Each named turn below is shown by a few rows before and after it. Which turns, in which order, take the first row of each later pair to the second? The first pair is answered.
G:
[ 24  23  20  46   4   3   0  18  15   0 -25  35  -5  -8  35  -6  -4  12
  -2 -13  11 -11 -35 -18  -4] => [ 17   5  28  11 -19 -22 -35   2  17   3  -8  31  35  30   9 -18 -19  -7
  -3  -6 -10   8 -42  11   3]
[  5  14 -23 -30  17  18 -20 -16 -30 -32  15 -24   1 -23 -40   1  16  15
 -13  21   1  19  -8  -2  -3] => [ 29  30 -12  -3  15  30  17 -20 -16 -28   1 -32 -26 -22  13   4  11  13
  -5  18  21  16 -10 -21  13]
[-22   3 -13 -33   8 -11 -40  27 -13  -6 -14  23  18 -20 -26  -1  12  -4
   0  24  -3  -5  -7  25  -8] => [  2  25  -7   5  17  12   7  30  -2  -4 -32  17 -24 -33  31   5  13   6
   8  15  28 -18  -1  -5   3]
L:
[  6  -5 -16  48  37  12   4   1 -10 -26   1  45 -26 -18   2  25   5  45
  -8 -33   2 -13   0  -9 -17] => [ -2  -1   9  23  44  -8  -3  35 -23  -4 -33  25 -17 -14  10   2   3  10
  19  33  -1 -38 -23 -22 -26]
[ 23  20  17   2 -21  -2 -27  -6   3   1   4 -23  13  17  12 -16  -1 -17
  14  -5  -8  29  -7  14   4] => [ 27  18  13   6 -22   1 -26 -12   6  -1   5 -19  10  16  13 -14  -1 -12
  12 -15  -8  33  -3  11   5]
[ 23  19  -2  19 -18  14  17 -17  -5   8   5   0 -27  18  12 -15  -3  -3
 -21  43  28  -6  23   2 -18] => [ 18  21  -5   9 -19  13  13 -16  -4   9   5  -8 -25  11   5 -17  -2 -10
 -21  54  24  -6  27   3 -16]
[  3  21  15  -1 -29 -21  23  -3   5   1 -14   5  11  -5  36 -12  -8 -16
  23  10 -21  21   9  -7  -4] => [  0  20   9 -16 -33 -19  19  -8   6   1  -1  -8  12 -12  21 -12   0 -15
  17   5 -26  30  20  -2  -3]
P:
[-28  -3   2  37  21 -16 -20   1   5 -19 -28  19   3  13 -18  12  -7  25
 -28 -29  -4  11  -9  31  -6] => [-25   4  17  40  25 -26 -10  15   9 -11 -54  10   0  17  14   0 -11  11
  -8   6   4  -7 -26  14  -8]
[-10  23 -18 -18 -18   8   9 -15   5  36  14 -23   3 -12  -4  -4  -2   9
  -5   4 -10   6   3  14  25] => [-19  14 -27 -14  -3   5  -9 -10  -5  25  20   1   0 -20 -27   2   0  25
 -13  -1 -18   3   3  22  10]
[ 11   3 -27  -8  -1  11  -9  17 -14  -5 -10  11 -33 -44 -23  16  20  31
  11   4  -5 -15 -10  -6 -14] => [ 19  13 -14 -10  -7   8   6  25 -10   5 -27  -4 -33 -39   6   4  15  12
  24  30   1 -23 -15 -18  -7]
S:
[-19 -14   7 -16   0   0 -14  21 -17  -5 -22 -20  39  13  -9  -8   0 -24
  16  27  -8 -15   0  -7   0] => [-17 -14  10 -12   2   2 -10  21 -16  -4 -22 -19  36  16  -1 -11  -3 -22
  18  29  -8 -18  -1  -9   3]
[ 17  21   6   6   9   1  22 -28  15   2  35 -22 -16   6   2   2 -22   8
  -9 -14   9  10   7  -3  19] => [  1  15  -4  -3  21   8  10 -18  -1  -2  38 -18 -15 -18 -32   7  -8  18
 -16 -16   3   8  16   3   4]
[-23 -29 -30   9   5  -5 -35 -13 -10 -17  27  37  18   7 -56  19   4  26
 -16 -28 -30   0   3  24 -16] => [ -4 -24 -10  58  31  -7 -12   7  -4 -19 -11  66  -5  19   4  18  -4  31
   6  -3 -12 -32 -19  -8 -20]
[  1  13   3  -9  -5  -4  44 -34  14  20  16 -53 -18 -13  18  12   6   2
   4   2   6 -21   9  -9  14] => [-12  10  -6 -20  -2  -1  33 -30   2  18  22 -52 -16 -34 -11  15  14   8
  -3  -6  -2 -18  16  -3   4]
Now pairs of rows:
(two turns a pair)
[-11 -11  23   0  28  -9 -22   5 -10 -14 -31  32  35   5 -23 -15 -19 -12
  15  25 -15 -36 -11 -20 -13] => [ -2   7  10 -44 -18   9   1 -28   4   4  -2 -32  36   1 -27 -22 -18 -36
   1   0 -10   6  20  -8  25] => P, L
[-18   6   8 -21 -47 -19   8 -58  34  13  46  -8  64  47 -33 -13 -30 -17
 -19  -4 -22  47  10  -3  21] => [ -3   2  36  25 -19 -37  15 -36  43   8   6  30  58  75  24 -14 -44 -19
   9  30 -13  11 -29 -24  10] => L, L
[ 10 -18  -8  34  23 -19  -8   0  42 -22  11  23  11   3 -22 -15  -1  23
  -3  -6 -19  -2  11   9  -7] => [ 19 -15  -1  35  10 -24   0 -11  52 -18  12  17  11  18  -2 -20  -8  12
   0  -8 -14   3   5   9   3] => G, G
[  7  13   6 -27  -9   6  21   0  -5   9  -4 -33   1  -4   9  -4   7 -25
  -6  14   3  14  15  -1  16] => [ -5   6   1 -12  23   5   9  22 -20   1 -18  -6  -5 -26  -4   2  16 -10
  -1  29  -6 -10   8  -9 -11] => G, S
[-16   6 -13  -9  19  11   4  25 -25  -9 -12   5 -37 -33 -14  10  -7  11
  10   1  21   1  -2  -6   1] => [-19  -8  -1 -39  -7 -15 -21   6 -17  -5   3  -5   1  12 -29  -1 -24 -14
  11   8   4  21 -13  19  12] => G, G
[ 14  -3  41 -10 -25 -13   1 -10   9  11 -13 -15  12  22  -2   4  -1 -11
  19   6  -2  28  -9  22   8] => [-10 -14  20   3  10  -4 -16   6 -15  -6 -11  15   1 -14 -41  21  16  24
   6 -10 -13  16  -1  23 -23] => P, S
[  6   9  -7  12   8  -3  19  -9   1  -9 -19  21  -4 -15  16  16   1  31
 -26 -25  19  -6  -4  -7   0] => [  9  16   1  14   4  -4  25  -5   6  -2 -31  14  -2 -11  30  13   0  21
 -20 -13  20 -12  -8 -12   8] => P, P
[  8  -5  -1  14  12  15   7   4  -7 -11  -4   5 -10   5  18  15   3  13
  -3 -10   0   4  -2  -7  -4] => [ -5  -2   0 -16   5  10  -1  13 -17   1  -5 -20  -1  -9  -3   3   5  -6
   0  13  -6   4   2  -3  -7] => L, L
[ 15  -6  -1  28 -11  -7  -7 -16  12 -20  -8  20  -6  18  17   3  -2  13
  17 -11  -3  14 -25   5  -2] => [  1 -14   2   6  -7 -16 -26   0   1 -15 -17  18   9  14  -5  -2  -1   0
  19  13 -15   8 -32   6 -15] => G, L
[  2  -6   0  13  24  -6  -9   7 -12  -8 -14  18   4   6   0   9   7  15
   4   8  -7 -15  -8   2 -18] => [  9 -10  11   3  12 -16 -15  -4  -3  -4 -12  10  19  28   4   6  -4   4
   5  10 -10  -8 -16   9  -9] => G, G
[ -7   5  -2  19  32   9   5  22 -22   0 -21  13 -16 -37   1   7   4  16
   5  15   2 -24  -1 -18 -22] => [-12   6 -17   2  19  20   0   7 -27  -2   1   1 -18 -47 -24  14  13  22
 -10  -8   2  -6  17  -4 -16] => L, L
[ -9  24  -1 -38  -3  25 -63  -5 -25  16 -17 -33  13 -10 -23  21  -1  11
   9  31 -26  23  12  24   0] => [ -8  23   6 -38  -1  23 -54  -1 -25  21 -25 -38  11  -7  -7  17  -1   2
  15  44 -20  17   5  17   2] => P, P
[  7  16 -17   0  15  21  27  14  -4  15 -50  10 -20 -20  53  24 -10  24
 -19   1  21 -28 -20 -32   1] => [-21 -11 -23 -68 -17  -2 -36  -1 -14  17 -12  -7  38   6 -26  10 -13  -2
 -35   4 -20   5 -16  12  -1] => G, S
[ 18 -33   0   6 -18 -15  30 -17  10  24 -12 -14 -15 -25  32  -6   8 -22
  16  -3  23 -15   5  -8  34] => [ 21 -41  -4  30  -7 -17  27 -20  12  10 -10  14 -12 -14  35   4   2  -5
  12 -20  23 -19  -3  -3  28] => P, L
[ -4  -6   4  13   8  -5 -19  18  -6  -9   3  27   5  -9  -8  15   8   9
   4   4  -3 -20 -13   7 -11] => [  1  -1  17  -5  -7 -13 -18  19  -4   0  -5   9  14   5   3   1  -1  -9
  16  27  -2 -16 -21   7  -2] => P, G
[-13  13   3 -19  35  -6 -15  36  -9   1 -38   1  -6 -19 -12   9  20  -5
  -8  43   0 -20  11 -14 -17] => [-12   0  14 -32  12 -24 -33  19   3   3 -30   0  23  23 -13  -2   4 -22
  -4  46 -12  -6   2   1  -3] => S, G
[  8 -19  24  27 -31 -11   3  12 -26 -27 -17  -6  -8  18  14 -24 -14  -5
 -10  27 -13 -39 -21 -14 -10] => [ -1 -18  14  30 -20  -3  -2  24 -35 -27 -17   1 -15   0   1 -17  -7   4
 -12  21 -16 -43 -20 -15 -18] => G, G
[  1  -5   6   4 -31   4  -9 -20  18   0  17  -4 -13  -4  -5  14  -3   3
   6 -25   2   3   0 -12   0] => [ -9 -12   7   9 -11  -2 -28   0   6  -4   0  16  -7 -15 -18  15   1   9
   7  -5  -7 -13  -9 -12 -21] => G, P
[  2 -15   8  12   8 -14 -30   0  -7 -10  -3  22  13  32 -13  13  -5   4
  14   8 -25 -12 -26  11  -2] => [ -6  -8   4  -5  19  -3 -21  24 -21   2 -18   3  -3  -8 -21   8  10   0
  19  31 -21 -23 -16  -4 -11] => G, L
[-18   2 -17  22  34 -16   4   0  15 -12  -9  15 -39 -30  -4   6  -2  23
 -17 -13   4 -26  -6  -8 -23] => [  0  13   1  -8 -19 -22  22 -29  38   9   3 -32 -18   6  27 -14 -21 -17
  -6  -9  14  -1  -5  -3  15] => P, S
[  2 -11  13   6  -8 -11 -18  -5   4 -16   2  20  17  10  13 -11 -13   2
   1  11  -2  -9 -11  11   9] => [-11 -12   8 -11   0 -10 -28   6  -6 -11   2  11  16  -7  -5 -12  -7  -4
   1  17 -12 -11  -3   7   1] => L, S
[ 14 -15  16 -11  10 -46 -13  16  -9  -4  11  30   1  46   9  -7 -28 -10
  -7  -4 -20  -5 -19  28  -1] => [ 26   2  15  22  24 -28  18  23  -9  -5  -4  32 -34  26  44   1 -22   7
  -3 -11   3 -18 -11   6  -2] => G, G
[-15   6  -3  15  -9  19  27  -6   3  13  11 -27 -11  -2  29 -11 -12  -5
  15   5   7  -3  13 -16  11] => [-36  -9 -18   2   7  16   3   9 -17   5  15 -12  -6 -27 -17  -5   2   8
   6   5 -10  -4  18  -6 -11] => G, G
[ 19   6 -10   0   4   8  25  16  14   4 -32 -35 -16 -14  20   1  13  -8
  23   8  15 -35  12 -15  -6] => [ -3 -11 -21 -24  11  -3 -17  18  -1  -3 -17 -24   8 -17 -36   2  21  -9
  14  15 -10 -27  12   5 -23] => G, G
[ -3  -4  15  -3  -4 -22   0  12   9   9  10   5  18  32  11  -9  -9 -19
   6  17  -7 -10 -24  -2  -2] => [ -1  -3  15  13   8 -17   6  15   5   7   3  12   7  26  21  -5  -8 -10
   7  17  -3 -19 -26 -11  -7] => G, S
[ 16  -7  -2   6  21 -26  -3   3   9 -23  -4  29  12  13   3  14 -10  13
 -19 -11  -5  -7  -6  -7 -15] => [  7  -1   5 -36  10 -28  -2  15   3   1 -16  -9  21   3  -2  -2  -8 -18
  -7  21 -10 -10  -5 -13 -12] => P, L
[  4  14 -25  -6   7   4   3   5 -13 -14  24 -10  -3 -38 -29  -7  27  12
 -17 -24  17  21  15  -3  21] => [ 19  23  -9  25  21   3  20  21  -7 -10  -6  -2 -15 -32  19 -11  20  12
   0  -1  32  -5  -1 -25  19] => S, P
[ 14  12 -13 -42 -26  13  20   6  -9  29  21 -49  -7  -6 -19 -13   3 -33
  -1 -16  11  24  21   5  -1] => [ 29  19   3 -13 -13  12  47  13   2  31  -6 -43 -23   2  30 -14  -5 -33
  16  -1  22   5   1 -17   0] => S, G
[ -6 -16  -6   7  -6  -2 -25  -7  -1 -22  20  44   2  -4 -39   7  -2  17
  -4 -34 -23  12   0  22 -12] => [ 15 -15  18  24 -15 -18 -12 -12  20 -16   4  46   7  33  10  -3 -20   0
  12 -20 -13   4 -25  13   1] => L, S
[-18   7 -33  21  20  17 -13   0 -25 -24  -9  44 -38 -23 -24  14  19  38
 -26 -17   3  -6   2   3 -37] => [ 15  17 -19  35 -20  13  14 -40  12 -25   3  34 -32  27  28   8  -5  25
 -25 -46  18  19   0   2   3] => G, P
[  8  22  -9 -17 -37  15  22 -15  14  25   4 -45 -18  -1  23   1   3 -14
  -1 -15   9  17  25  -5  33] => [-12  -9 -15 -33 -38  -7 -31 -17   1  13  24 -16  19  26 -28   0  -5 -10
 -14 -18 -23  23  12  27  17] => L, G
[ 14 -19  19 -70 -32  -4   3 -28   5  42  -4 -49  13 -20   2 -11   3 -72
  13  58 -54  14   5 -18  52] => [ 52 -28   4  48 -15  12  31 -67  38  -6  15  36 -24  24  59  28 -16  -4
  -4 -37 -30  18   1 -19  60] => L, L
[ 10  -8  16 -10 -47   3 -15   6  19 -13  12 -30  -7  -4  -8 -28  12 -18
 -26  -6  -9 -15  23   9   5] => [  4 -16  15  25 -10   2 -18  27   6 -30  -7  11 -20 -17  -4 -22  21   5
 -22   3 -11 -43  12  -4 -18] => P, S
[-51 -17  24   6 -23 -12 -48 -34  -2  -1  28  21  33  32 -27  12  -4  34
 -24  10 -18  37 -15  29 -14] => [-40  -3  53   0 -25 -23 -24 -17   6  21 -10  -2  31  45  24 -10 -13   0
   8  69 -10  13 -34   3  -5] => P, P
[  7  36  16  46  -1  21  34 -32  10  24  26 -43 -19 -10  42  34   7  11
 -13 -15  49  32  -2 -23  25] => [ -2  20  30  78  41   0   9   4  -2  10 -10  11 -18   0  48  35   5  24
   2  19  35 -11 -37 -33  -7] => P, L
[-17 -25   5 -11  -3 -25 -68  12  -5 -23 -10  31  40  17 -55  -7  -8   0
 -17   7  -6 -13 -13  20 -22] => [ 22  23  14  32   5  13  27  21  16  -5 -45  -6 -30 -21  48  -8   0  -4
   3  12  50 -35  -1 -34   2] => G, P
[  6 -12  22   4 -21 -18  -5  -6  11  -1  -8  -6  18  35  16  -7 -24 -28
   8  17 -11  -7 -25   4  27] => [  8 -13  12  12 -28 -16  -6 -20  18  -8   4   1  18  40  11  -3 -22 -16
  -2 -10  -8   5 -18  10  31] => P, L
[ 17   7  -4 -18 -10 -42 -18   6 -35   1 -12  -6 -26 -16  -3 -30  11   4
  -8  17  -3 -17  -6  -5 -12] => [ 21   8   3 -17 -19 -43 -14  -1 -27   4 -11 -11 -20   4  10 -32   1  -4
  -6  18  -1 -13  -8  -6   1] => G, G
[ -8 -18  21  -6  28 -39  -9  27  -8  18 -44   3  19 -13  -5 -14   8 -20
  24  55  12 -21 -31   0 -17] => [ -8 -11   8   8  44 -19   5  34 -15  10 -43  11  -8 -46 -10  -1  21   6
  16  40  20 -26 -17  -9 -26] => L, S
[  6   3   7  30 -25 -13   8 -30  18   7  10  13 -14  38  47  -7 -16   9
  -5 -18  26  10 -15  16  -4] => [-25  -6   3 -40 -35 -19 -24 -17  -1  24  19 -25  13  16 -13 -21  -2 -20
 -10  12   5  16  -3  33 -11] => L, S
[ 14   5  15   3 -21  13  19 -14  15  -2   2 -16 -10  19   9   1 -13   8
 -11 -20   5   3   0  -8  14] => [  4 -11  11  14  -7   5  -5 -12  10 -12   6  12   1  26  -9   6 -15  20
  -8 -20  -7  -4 -11   3   2] => G, L
[ 20 -29   1  20  -7  -1  12 -39  20 -18  14 -11 -15   2  11   8 -16  -4
  -7 -43   8  27  23  10  42] => [  8 -31 -10  25  15  10   6 -19   1 -25   9   4 -27 -31 -14  18   1  15
 -13 -44   6  15  35   5  19] => G, G
[-11 -21 -10  37   5 -23   6   5  18   9  23  27  -9   0 -24  -5   7  15
  -9 -20 -18 -14  15   5 -16] => [  2 -13   8  24 -18 -37  19  -4  37  24  13   2   5  28   9 -18  -8 -13
   3  -2  -9 -10   4   1   4] => P, S
[ 10  -8   1  20   9 -17 -21 -20   7 -30  -1  45   5  11  -5   5  -5  24
  14  -8 -11  -7 -14   7 -11] => [ 19  -5   8  18  -1 -25 -13 -24  13 -20  -4  38   9  25  13  -2 -12  11
  20   1 -12  -8 -20   4  -6] => S, P
[-32 -41   5 -13  -9  22  -7 -15  15 -35  37   2  10   8 -22   9  19  19
  -2  23   8  37  18   4  -1] => [-26 -39  26  -8   2   9   2  10  16 -25   7  -1   8  11  10  -1  16   1
  22  69  12  10  -1 -17  -8] => P, P
[ 15  33 -27  19  -8  -5  12  20  12   2 -29  11 -13  -7   7   7  -1   9
  13  -1  -6  -2 -27 -15   8] => [ 17  33 -37  15 -20   2   9   5  17  -4 -10   9 -11 -10  -6  13  -1  14
   0 -25  -4  10 -14  -3  14] => P, P
[ -4 -32  24 -19  -6 -38 -50   2 -13  -8  -4  21  37  23 -46  -3 -13 -16
   5  14 -29   4 -28   3  -1] => [ -9 -12   8   6  37  -9 -22  35 -33  -6 -31  23  -9 -43 -36   8  15   7
   6  24 -10 -27 -14 -30 -26] => P, G
[ -7  -2  -7  26  22  -6  -8   8 -25  -4  14  19 -27   2 -34  25 -12   0
  22  -5   4  -6   9  17 -15] => [  7   8  -2  13 -10  -1   8 -19  -9   5  28 -10 -21  26 -16  17 -21 -16
  18 -18  13  18  17  20  14] => G, S
[ 32 -39  -3 -28  10 -55 -45 -17   3 -66  13 100  49  48 -54  -7 -35  22
  13 -14 -14 -16 -44  41   0] => [ 31 -35  10 -27  16 -65 -42   3   0 -54 -11  95  50  46 -40 -18 -36   8
  27  22 -14 -35 -61  26  -4] => L, S
[  8  17  21 -25 -12  -1  34  -5   6  17  14  -6   0  17  33 -15 -18 -22
   1  18   6   5  17   9  23] => [ 15   2  13  18   4  -3  27 -13  11  -6  20  40  -7  32  34   4 -22  10
  -7 -11   6   3  12  12  12] => P, L
[ -5  -8  -2 -24  22 -32   0  10  -4  -3   7 -47  -5 -20 -35  -3 -10 -18
  25   4   2  22  -6  -6  15] => [  1   0  -9 -10  27 -19  15  13  -3  -4   6 -44 -19 -37 -26   2  -7  -7
  22  -8  11  22   3 -14  16] => G, P
[ -8  -5  12 -10  -7  -8   4  29   0  10 -17  31  -5  15  12 -13  25 -11
  16  -1  -9  -2  -6 -22   7] => [-17  -9  -1 -24  -4  -2  -7  25  -9   9  -5  29   0   1 -13  -8  33  -8
   6 -11 -17   6   9 -16  -1] => S, G
[ 31 -27  17  59 -20   0  46  10  18  12 -31  24 -21  26  20  19 -40 -24
  12 -18  38  -9  -7 -24  24] => [  4 -52  -2  17 -34 -13  -6 -10   6   4  14  29  17  38 -62  24 -39 -23
 -13 -44   2  26   4  22  18] => P, G
[ 22  13  -6 -11 -33  21  21 -31  19  -9  38  -3  10  17   7  11   9 -13
 -16 -29  11  21  16  -7  17] => [ -3  -7   3  18  28   5 -10  23 -10 -20  -6  51   5  -1  -3  12  17   4
   1  21  -5 -30 -16 -18 -30] => P, P
[  0  27 -12  15   0  33  15  -6  -1  -6  10   6 -17  -1   7  11   6   6
   4 -26  29  -3  14   9  16] => [  5  14   7  12 -14   9   2 -12   9  -7   1  14  11  41  19   2 -11 -10
  13  -9  22  -5 -11  17  22] => G, L
[ 15  -4  -4   1 -20  10 -13 -13  11  -4  17   0  -2  38   8 -12 -17   8
  -4 -17   0  29  -9  11  15] => [  8  -6 -13  23  13  18 -14   4   0 -15   7  27 -17   8   0   2  -4  33
  -7 -20   1   8  -5   1  -4] => P, G
[  7  22 -26   1   7  19  21 -10 -20  -1  31 -13 -27 -27  -8 -13  37  11
   6 -39   8  13  13  -1  -5] => [ 27  22  -9  15 -13   6  29 -28   0  -3  31 -10 -20  16  29 -17  17   0
  14 -40  16  19  -5   1  15] => L, S
[  2  -4  17  26  10 -10  -2 -14  25   1 -20   1  -3   1  26  12 -27   0
   7   2   4  -5 -21  -4   2] => [-13   0  12 -16   1 -14 -13  -6  14  15 -14 -26  11 -15  -9   1 -19 -17
   7  20  -8   1 -12   0  -2] => L, S
[ 18  51 -16  -7  -9  56  39  11  -3   8  16 -37  -9 -54  11   6   5  13
 -31 -21   6  -4  15   1   1] => [ 39  37   5  13 -37  32  33 -19  25   1  25 -21  13  18  42   0 -23   4
 -26 -36   7  10  -6  19  27] => G, L
[  1 -15  14  -4   6  -6 -13  -1  -9  -2  -2  -9   6 -10  32   0   2  -9
  18  15   5 -23 -29 -15 -16] => [  8 -13  -9 -12 -13   7 -10 -29  -7  -7  31 -20  10  -8  14   7   5  -2
  -3 -32   5   9  -8   3  -1] => P, P
[-10   5   2 -41 -38  -3  -7 -18  12   7  21 -31  23  26 -15 -10  -8 -30
  -7   1  -6  26   3  17  20] => [-31   5  -8 -19  25  13  -3  34 -21   4 -14  -6 -12 -40 -25  -3  21  -1
   3  32  -2 -20   6 -10 -21] => G, P
[ 26 -20   7  -4 -18 -11 -12 -24  22 -10  -6  -3  27  56 -26   1 -31  -4
 -40 -35  16  35  -8  -1  22] => [  4 -29   0 -18  -3 -15 -39 -10   7 -11  -9   4  34  39 -63   3 -19   0
 -42 -22   3  27  -7   5   2] => L, S
[ 13   8  28  11 -11   9  -6  40  -2  21 -27 -24  -9  23  39  -1  11 -35
   5   1  -8 -48 -22 -12 -22] => [ -2  17   6 -24 -17  25  -7  38 -14  28  -6 -54 -13 -17  -5   5  34 -35
 -13 -18 -13 -31   6  -4 -26] => L, G
[ -3  11   0  22  19   6  14   7  -1   3 -23  -4 -17 -19  17   7   7  15
  10   8   4  -4  -4 -18  -9] => [-22  -5  -5 -11  13  -9 -25   4  -8   1  -7  -3  13  -4 -25   4   6   6
   3  11 -16   8  -9   8 -16] => G, G
[  6   2   2  12   7   2  -2  -5  -4  -9  -6   4  -8  -7  -2  11  10   6
  11   0  12 -26 -20 -26  -3] => [  1 -11  -1  -5   0  -8 -20  -7  -6  -9   2   4   8   4 -24   7   9  -2
  12  -1   0 -17 -19 -15  -5] => G, G
[-11  -5   6  52  22  -5 -25  18  18 -11  -8  23   7  15 -21  11   4   9
  -5  29   7   2 -21   9 -38] => [-18 -12   3  43  14  -7 -35  13  19 -16   2  21  12  19 -34  11   3   8
  -8  22   3  10 -21  18 -36] => S, G
